In the rows, zero is written as 128.
Turns in one plane each, and the order they were made in; the first pair answered:
Kipa (before -> after):
[140 145 134 139 116 128 121 137 130 137 169 144 117 113 138 113 134 117
 126  89 147 153 143 146 151  99 135 121 129 133 100 118 108 104 125 150
 157 107 108 111 172 139 125 159 115 107 141 154 139 128 151 116 126  78
 141 130 157  93 171 137]  ->  [145 150 129 132 126 123 116 136 124 143 164 146 117 115 130 118 143 120
 120  96 144 138 149 143 152  91 145 120 132 132 100 113 111 112 118 155
 167 110 118 114 179 140 127 157 118  94 140 146 134 132 154 107 116  82
 148 129 155  96 165 129]
[113 144  98 178 139 114  92 113 145 129 119 130 136 119 110 107 110 148
 100 166 192 169  89  90  97 105 113 103  80 133 114 127 128  94 105  95
 120 100  72 175  94 197 101 171 138 123 148 158 119  93 145 127 127 157
 168  83 114 135 154 126]  ->  [118 138  97 171 132 112 106 114 139 117 130 125 136 114 117 125 109 143
 104 163 184 171  93  88 101  98 103 101  79 127 115 137 125  95 111  90
 119 100  82 164  88 208  94 182 129 110 151 155 125  76 152 133 133 143
 167  87 119 118 153 113]
[135 124 134 129 122 121 133 130 118 151 145 145 126 152 131 135 149 109
 114 129 116  99 120 142 155  93 135 126 136 121 124 124 138 146 127 142
 136 134 130 119 154 128 129 129 131 115 123 132 116 145 122 109 103 139
 131 123 144 165 158 127]  ->  [124 122 143 138 114 122 129 129 129 154 143 145 128 152 135 120 139 105
 117 123 127 111 115 145 152 106 130 132 134 130 124 122 136 137 133 140
 121 128 106 126 154 121 133 123 132 136 123 142 121 152 113 117 107 145
 123 122 143 170 164 149]
kegik (before -> after):
[172 177  66 128 107  99 100 165  97 123 104 123 124  82 159 153 138 120
 183 189 176 174 218  56 120 170 140 133 172 159 163 124 123  91 135 139
  80 178 187 155 158  84 115 158  74 118 119 134 115  81 148  95 142 128
 145  90  76  77 114 144]  ->  [155 175 128 140  97 108 113 134  89 119  99 129 115  77 131 122 150 132
 160 169 182 167 190  88 117 209 146 168 190 174 141 110  92  87 130 148
  55 172 161 131 129  11 138 119  55 117 127 137 157  87 142  74 140 150
 121 125  80 124 120 132]
[162 152 128 143 143 162 111 130 130 108 135 140 118 115 116 131 160 129
 136 147 146 117 123 117 125 135 125 164 155 153 148 129 106 120 136 118
 119 137 112 112 137 107 118 123 121  99 138 128 145 130 131 103 146 140
 112 118  85 146 119 104]  ->  [161 151 112 140 150 162 117 129 129 103 138 139 117 126 109 140 162 128
 136 154 142 104 126 110 123 116 132 158 150 147 148 132 109 124 131 122
 127 127 124 112 133 121 112 129 122  92 135 118 130 124 129 107 146 134
 120 119  94 137 105  87]
[ 93 112 137 117 154 121 156 163 142 118 133  92 108  91 109 134 134 164
 165 184 132 176 116 112 102  97  93 156 109 144 155 125 115 182 142 125
 105 109 169 149 136 123 160 132 156 110 189 116 169 127 117 104 143 102
 112 176 136 100 143 154]  ->  [ 94 113 138 120 156 123 159 158 140 121 133  91 104  94 104 134 136 165
 162 184 132 173 114 119 103  94  98 159 108 146 152 121 110 181 140 127
 105 107 168 147 133 119 161 127 154 107 189 113 173 128 115 106 141 104
 112 175 136 104 144 151]
mab (before -> after):
[166 120 115 120 155 116 118 140 141 120  80 100 123 107 114 159 142 154
 122 133 124 125 148 146 139 185 127 138 147 103 115 129 120 106 136 139
 126 144 149 100 124  86 130 145 136 130 143 121 160  83 141 125 169 143
 104 123  86 111 105 126]  ->  [181 117 103 114 154 111 112 152 141 129  91 103 123 105 127 169 140 147
 131 141 117 126 158 140 148 167 125 124 144  97 120 134 135 111 137 133
 139 153 163 101 146 111 120 159 140 126 135 124 146  91 143 127 164 142
 111 109  85 104 113 138]
[ 98 112 139 130 134  88 164 147 129 119 157  83 145 145 143 114 160 141
 118 117 140 116 106 139 126 145 143 118  84 124  75 106  92  65 163 155
 101 129 153 130 120  99 130 147 106 157 106 144 164 100  91 117 185  94
 103 133 100 141 113  98]  ->  [130 102 123 121 121  77 152 169 132 136 170  90 150 134 177 127 160 119
 137 123 123 120 121 130 145 122 136  99  90 111  80 116 115  74 170 151
 121 152 165 133 163 138 117 174 118 156  87 159 153 120  94 126 179  95
 110 113  99 127 141 126]
[187 136 141 133 131 106 108 107 145 106 129 139 153  95 176 106 128 113
 163 134 131 155  98 130 155 149 119 110 195 143  99 116  97 132 191 129
  99 133 110  99 170 144 190 130 142 127 112 179 127  56 138 129 129 121
  99 129 167  85 161 137]  ->  [166 149  91 124 172 112 106 103 149  99 123 128 158 124 142 128 126 122
 154 159 137 131 106 106 133 110 143  93 168 138 108 115 103 138 179 132
 115 107 131 125 154 178 175 129 151 122 114 150  81  29 138 138 121 110
 125 114 180  61 111  98]
[136 129 103 119 130 150  91 128 150 108 123 103 162 134 156 107 114 102
 174 141 129 146 133 137 116 135 114 101 114 137 154 149 103  69 132 117
 175 158 125 161 120 145 100 127  96 164 128 120 127 116 136 119 194 137
 161 130 112 102  70 128]  ->  [130 131 129 127 121 155  96 120 149 106 120 101 159 127 148  96 115 108
 168 131 134 151 121 149 115 157 110 113 123 149 148 148  91  63 132 117
 156 152 114 153 104 118 110 114  89 165 133 123 149 113 133 112 198 138
 147 148 108 116  73 129]
dob (before -> after):
[131 103  85 144 133 124 172 139  92 120 155 123  71 164 106 151 117 126
 154 109  78  89 117 143 123  89  92 160 136 110 133 106 126  76 127 175
  98 122  99 181  66 151 137 106  95 168 120  90 171  87 133 111 118 116
 118 129 115 119 129 114]  ->  [154 109  62 135 141 111 139 159  95 145 141 136  75 160 117 153 129 126
 156 124  76  86 138 134 126  82 102 149 140  99 142  96 150  84 122 179
 119 152 105 201 111 169 133 111 116 171 109  93 147 123 137 103 106 134
 134 104  92 123 137 147]
[127 144 135 119 130 144 107 138 186 109  88 113 123 164  69  87 130 179
 107 150 125 110 120  82 132 119 188 150 152 143 113 123 121 116 144 129
 102 131 118 152 112 115 130  64 193 108 169  96 112 144 201  79  92 178
 142 214 119 112  57 133]  ->  [117 136 135 117 131 149 128 125 183  94 101 102 125 175  68  96 123 172
 108 147 121 109 112  77 132 104 185 146 142 143 108 133 116 118 147 132
 101 111 128 143  87 129 123  71 180 101 171  87 109 119 199  90  95 164
 143 219 142 105  49 102]
[161 115  97 116 114 108  98 154 146 167 126 151 137 110 162 134 129 111
 144 139 115 123 140 127 151 111 129 113 132 118 131 121 163 142 120 136
 148 153 140 141 180 148 125 144 150 136 110 153 108 185 118 128 118 131
 133  79 108 130 175 196]  ->  [121 110 176 137  87 131 152 118 138 128 131 131 125  98 145 109 118 125
 135  95 129 144  98 157 142 168 105 156 138 148 110 130 113 116 132 132
  92 119 102 102 102  68 150 117 111 142 132 158 172 142 114 128 146 121
  91 132 124 147 174 160]
mimu (before -> after):
[148 126 119 142 136 129  78 128 157 183 131 113 114 156 127 141 121 123
 128 156 125 194  70 174 150 141  73  95 118 144 106 155 174 111 122  93
 139  95 119 167 132 140 123 120 198 189  89 156 136 144 151 106 109 147
 171 117 120 151 175 199]  ->  [192 133 104 118 145 123 109 144 119 152 132  98 113 117 137 185 151 143
 133 156 101 186 100 161 163 144  56  88 130 132 127 178 173 116 124  83
 154 127 179 128 122 142 110 149 177 123 111 135 157 103 200  88 129 110
 176 136 101  97 168 140]
[116 123 105 149 130 132 163 142 122 113 148 128 120 136 176 160 120 108
 132 121 110 131 123 128 128 111 106 101 102 103 136 161 141 132 133 110
 155 128 162 108 121 148 112 158 127 115 124 131 158  86 146 140 149  89
 118 135 153  98 118  84]  ->  [ 85 112 141 164 123 138 162 117 137 128 158 136 117 170 160 126 110  90
 126 116 119 123  91 150 123 102 122 115 101 108 114 147 128 132 128 125
 145  98 121 110 112 133 124 134 129 144 111 142 154 111 112 141 129 114
 110 134 187 149 123 100]
[138 149 134 131 151 168 160 145 115 136 130 109 167 152 133  77 129 118
 172 127  89 107 131 138 109 188 139 126  86 114 132 133 124 123 108 162
 162  67 144 132 161 126 144 119 136 170 128 163 167 126 169  82  80 163
 128 176 140 105 118  84]  ->  [132 152 119 134 153 167 145 155 128 146 121 110 173 151 137  73 121 117
 177 131  94 119 136 127 104 191 137 120  79 113 138 129 134 117 108 160
 162  70 139 150 174 135 142 121 151 185 131 168 157 131 167  85  83 165
 130 165 126 102 120 109]
[109 114 146 130  90 134 154 125 151 117 158 126 128 120 175 125  88  97
 163 121 138 165 109 136 146 122  94 132 137 141 113 160 114 125 144 118
 111 107 106 114 126 142 116 140 125 182 105 153 140 132 111 131 133 107
 105 137 154 107 168 155]  ->  [122 124 125 125  95 128 150 141 143 109 155 121 131 104 181 138  92 106
 165 122 135 167 127 124 145 125  86 125 135 138 127 163 123 127 148 112
 117 125 123 115 134 150 111 154 126 169 110 146 139 121 129 134 141  94
 112 137 137  82 168 150]

Between the rows of a pair lie two turns.
[ 92 115 112 135 148 121 178 162 143  73 108 107  61  92  76  97 144  85
 182 108 145 130 127 144 152 140 121 161 138 117  85 125  88 116 159 182
 106 143 106 125  54 131 157 139 134 112 183 125 140 136  69 153 141 108
 106 136 173 151 154 131]  ->  [130 124  62 112 168 106 150 186 133  93 102 115  67  94  82 119 164  83
 186 137 129 106 162 129 161 100 141 135 138  93 100 119 126 139 148 187
 149 174 143 138 105 178 140 160 156  90 172 115 101 165  85 144 122 111
 133 102 157 135 156 136] | Kipa, dob
[169  91 123  69 111 109 138 145  69 169 153 140 146 137 165 169 148 126
 111 118  82 108 167 115 158  96 119 107 111  97 168 153 163 155 114 135
 127 165 183 103 164 160 110 174 121 146 123 145 130 140 194 104  97 138
 171 157 115  82 148 157]  ->  [119  94 203  98 100 126 152 109  78 155 137 139 135 134 128 116 140 146
  87  81 110 122 123 157 138 165 121 154 122 130 144 137 111 129 113 141
  67 138 122  87 108  57 146 120  99 174 141 153 186 134 176  95 107 161
 129 204 117 138 142 157] | Kipa, dob
[138 149 129 117 134 113 114 146 129 117 122 129 103 129 151 145 148 152
 129 133 121 140 147 125 132 140 116 119 113 139 136 118 128 138 114 106
 132 148 139 131 132 144  99 122 118 113 138 111 117 130 148 119 131 124
 134 116  97 109 158 103]  ->  [113 139 144 132 127 117 101 132 153 135 125 139 104 153 141 115 134 140
 124 132 130 143 122 135 124 137 128 124 108 141 120 109 124 137 114 111
 122 128 105 149 135 138 109 106 127 148 126 117 111 155 117 126 117 147
 128 109 115 149 162 131] | mimu, mimu
[135 154  90 105 148 100 109 123 138 138 114 131 138 106 136 142 132 146
 142 149 125 149 150 111 106 123 126 116 125  96 134 148 134 141 118 139
 172 132 163 164 123 163 123 142 110 122 104 106 105 144 118 111 100 103
 141 118 114  95 119  98]  ->  [142 152 120 115 115  98 110 131 146 137 115 131 139  77 165 125 125 144
 153 130 128 178 147 123 112 162  98 127 142 101 133 149 127 125 131 128
 150 153 139 151 129 134 133 142 109 136 108 128 143 152 122 110 120 104
 119 128  95  96 153 135] | kegik, Kipa
[169 110 138 126 118 108 140 135  48 145 152 147 129 107 159 142 149 131
 159 166  96  93 159 123 138  97 137 124 149 131 108 164 118 144 123 121
 169 172 155 110 152 103 121 114 145  74 153 138 111 126 148 109  81 106
 125 154 155 153 154 122]  ->  [140 125 118 126 151 121 146 119  54 125 135 132 130 124 115 144 144 152
 143 173 115  83 154 112 111  96 159 123 127 141 115 154 104 138 111 122
 159 140 157 131 112  97 121  96 146  76 168 111  91  93 146 113  83  97
 129 162 158 149 109  80] | kegik, mab
